Look-ups in named tables: a row name and a column name give one cell, copied from the table.

Sori.tsv
	Mukena	Pev	Levo	Mepo	Mep	Taket	Fogo	Bekaz	Fofef
Dev	91	63	111	184	87	70	80	71	140
Pozusen	84	125	148	109	151	85	113	87	89
Rozapof	90	106	163	125	182	89	123	62	105
Zuzav	80	91	66	216	111	61	104	77	114
Daz	99	81	85	197	123	69	89	74	109
Mor	89	80	99	182	131	62	121	72	95
Mafilov	128	90	120	95	110	82	116	76	90
Dirobek	103	69	130	219	102	47	102	59	125
Lor	101	72	105	192	119	56	120	59	101
Zapiga	94	68	113	187	142	82	115	87	96
Vumig	78	86	66	196	103	77	108	104	108
Mapafe	125	81	113	163	151	60	117	55	76
Seluga	115	79	135	142	152	28	122	33	94

Mafilov, Mep: 110
Seluga, Taket: 28
Mapafe, Pev: 81
Zuzav, Fofef: 114
Vumig, Mepo: 196
Daz, Mepo: 197
Row with the largest Mepo: Dirobek

Table Lepal
cols = Galeset, Zepe, Som, Gimiza, Gode, Labunog, Vak
Teredip: [36, 36, 78, 233, 236, 233, 235]
Gafo: [35, 233, 234, 234, 236, 234, 235]
Kunes: [35, 37, 40, 39, 39, 232, 233]
Gifud: [41, 39, 37, 34, 237, 236, 238]

What is the Labunog of Teredip in Lepal?
233
What is the Zepe of Kunes in Lepal?
37
What is the Zepe of Teredip in Lepal?
36
What is the Galeset of Gafo in Lepal?
35
What is the Gimiza of Teredip in Lepal?
233
What is the Galeset of Teredip in Lepal?
36
What is the Gode of Gafo in Lepal?
236
What is the Som of Gifud in Lepal?
37
What is the Gode of Gifud in Lepal?
237
What is the Zepe of Gifud in Lepal?
39
What is the Vak of Gifud in Lepal?
238
What is the Galeset of Kunes in Lepal?
35
What is the Gimiza of Kunes in Lepal?
39
What is the Galeset of Gifud in Lepal?
41
What is the Gimiza of Gafo in Lepal?
234
What is the Som of Gafo in Lepal?
234
What is the Gode of Kunes in Lepal?
39
What is the Som of Teredip in Lepal?
78
Which row has the largest Gimiza? Gafo

Ninofab:
,Safopo,Vit,Zaf
Rotuvom,102,64,142
Zeme,104,194,44
Pedi,155,74,217
Donu,48,168,8
Rab,116,57,176
Mosu,100,36,171
Ragafo,99,132,89
Dubonet,71,162,38
Morub,90,106,96

What is the Zaf of Mosu in Ninofab? 171
What is the Safopo of Rotuvom in Ninofab? 102
What is the Safopo of Donu in Ninofab? 48
What is the Zaf of Morub in Ninofab? 96
What is the Safopo of Zeme in Ninofab? 104
What is the Zaf of Rab in Ninofab? 176
What is the Vit of Morub in Ninofab? 106
What is the Zaf of Ragafo in Ninofab? 89
What is the Safopo of Rab in Ninofab? 116

Lesaro.csv
,Zet,Saleto,Peb,Bokip,Vep,Sesote,Foles,Kuf
Gur,37.40,44.92,32.11,39.15,17.54,48.79,24.56,36.41
Zapoze,39.92,36.20,55.44,36.08,17.57,11.36,40.36,44.01
Lud,44.94,26.98,57.83,43.96,44.77,33.02,43.88,32.69
Kol,39.82,27.09,56.44,41.67,30.09,90.13,28.22,45.16

Bokip of Lud = 43.96
Zet of Lud = 44.94
Kuf of Zapoze = 44.01
Saleto of Kol = 27.09
Peb of Lud = 57.83
Foles of Gur = 24.56

Zek =
        Balezu  Zekeki   Lala  Zesima   Ruke    Gim   Pepi
Bem      16984   53270  82281   63747  11558  57561  51062
Kug      60304   83506  93854   88047  21729  73712  42812
Povovo   83401   89768  10217   21127  19332  49328  30604
Lib      89285   48851  90148   28505  23951  73662  82055
Surur    94723   73583  53567   27943  29904  24097  26768
Pog      16473   19393  35293   92444  86009  69201  55368
Puzib    12649   32421  14286   21810  15916  27717  35410
Zez      68206   51669  78718   16079  49821  82841  19530
Sefit    91886   20866  23104   81774  27031   9920  76736

Pepi of Puzib is 35410
Zekeki of Pog is 19393
Zekeki of Puzib is 32421
Lala of Zez is 78718
Zesima of Povovo is 21127
Ruke of Povovo is 19332
Gim of Lib is 73662
Ruke of Bem is 11558
Gim of Zez is 82841
Pepi of Lib is 82055

